A single turn carries every row of the set below to another of its rows. Some are shown first; where does it send the rows asked next?
Mol: [  2  -4   4 -12  -1   1  16 -33   3  -4  -5 -20  -5   6  -2   1]
Zizez: [  8   7   1  10   1 -10 -25 -10  -1  -4  -3 -33  -2   3   2   0]
sudeb: [ -5 -10  11 -10 -10   5   2 -37   5   3 -15  -5  -1  13  12  -2]
Dodeg: [ 13  11  -5 -24  11  -7  10  11   0  -9   3   5   3   5 -11   5]
liku: [ -8  -7   8 -10  -8 -14  12 -30  -3   6   6  -5   2  -8  14  10]
zemoz: [  7   4  -6 -28   8   0   0   1   3 -11   2  10   1   4  -4  16]
Gode: [ 11  12  -2   5   6  -2  17 -21 -10 -12   1  13  -5  10 -12  -1]
nevev: [ 12   8   1  16  12  -1  12 -14 -14  -7  12  16   0  10  -6  -1]
Ran: [  0   6  -1 -31  -2  -5  -3   2   4  -5  -8  20   2   7   2   9]
Baf: [ -3   0 -15  -9  -4   0   2  14  -2  25  -7 -16  -5 -10   5  10]
fur: [  2  -5 -17  -8   1  15  -1   9   2  19  -9 -21  -6   2   0   8]
vipar: [ 12   8   5  16   5   2   9 -14 -11  -4   0  19   0  19  -6 -11]
madu: [  1  -3   4 -22   3   6 -15   1   2  -1  -5  25   5  13   8   9]
raro: [ 17   4  -3 -11  20   4   4  11  -3 -10  11   4   5  13  -7   6]
bek: [16  7  4 -6 16 -2  5 20 -4  1  3 11 10 20 -4 -5]
dupub: [ 10  -3   6  -6  13   9 -10  14  -1   2   4  17  11  24   5  -1]
mefan: [ -1   5   2   2  -4   0   1 -23 -10  -6   2  30  -3   5   3   8]
danak: [ 11  -6   8   6   8   4  17 -22   0   2   0 -25   2  18  -2 -10]
Tubu: [  2  -7 -14  -1   1  19  -5  13   1  25 -10 -18  -4   7   4   4]
nelub: [  2   9   5   4  -9 -20 -26 -12  -2   1  -6 -24  -2  -6   7   2]
vusu: [  4  -3   7   2   5 -14  23 -19  -7   5  16 -19   4  -4   5   3]
med: [  7  10   6  13  -2 -17 -24  -5  -4   4  -1 -27   1   1   7  -3]
vara: [  0   4   5   5  -6  -9 -33 -14   0  -2  -9 -23  -3   1   8   1]
Buru: [  3   6   6   6  -5   2   0 -21  -7  -3  -8  31  -2  17   0  -5]
lukik: [ -2  -5  -8  -1  -4   4  -3  16  -2  31  -6 -10   0   0  10   6]
sibi: [  4   4   7  13  -2  -7 -33 -11  -2   0  -7 -26   0   6   7  -4]
dise: [ -4  -7 -16 -13  -1  16  -6   5   2  20 -13 -18  -8   0   3  11]
Loze: [ -7  -3 -11 -10  -8   2  -3  12  -2  30  -9 -10  -2  -6  10  10]
pupu: [  5  10  -4   0   4  -3  14 -22 -11 -13   7  18  -6   1  -5   9]
sazep: [  0  -2 -12  -3  -1   2   4  19  -3  28  -4 -18  -1  -4   6   7]
duveb: [  3  -9  17  16   7  -8  14 -11  -7  15  13 -12   9   9  14  -6]
Fifi: [ -4 -10 -13  -7  -3  18  -8   7   2  24 -14 -13  -4   5   7   6]
vusa: [ -8 -12  18   6  -7  -9   3 -23  -3  17   3   1  10   5  23  -2]
rafo: [  2   7   8  10  -8 -19 -31  -8  -2   5  -7 -20   1   0  12  -2]
Redev: [  4   2   7  16   4   2   3 -15 -12  -1   6  29   2  16   2  -2]
Mapum: [  3  10  -1  -6  -4  -1   9 -27  -7 -11  -4  23  -8   8  -6   4]
lari: [  3   7   2   2  -3 -11 -29 -16   0  -6  -5 -29  -4  -2   2   3]
rege: [  3 -13  14   8   0   8   2 -22   1  11  -9  -8   7  24  10 -14]
gemar: [  6  10   3   8  -3 -19 -22  -9  -2  -2  -2 -30  -2  -5   3   2]
fimu: [  4   1   9 -14   2   1  -9  11  -1   6  -6  26   9  19   8  -2]

vusu goes to danak
Dodeg goes to raro
Where do these go?
Baf goes to fur
sibi goes to rafo
Gode goes to nevev

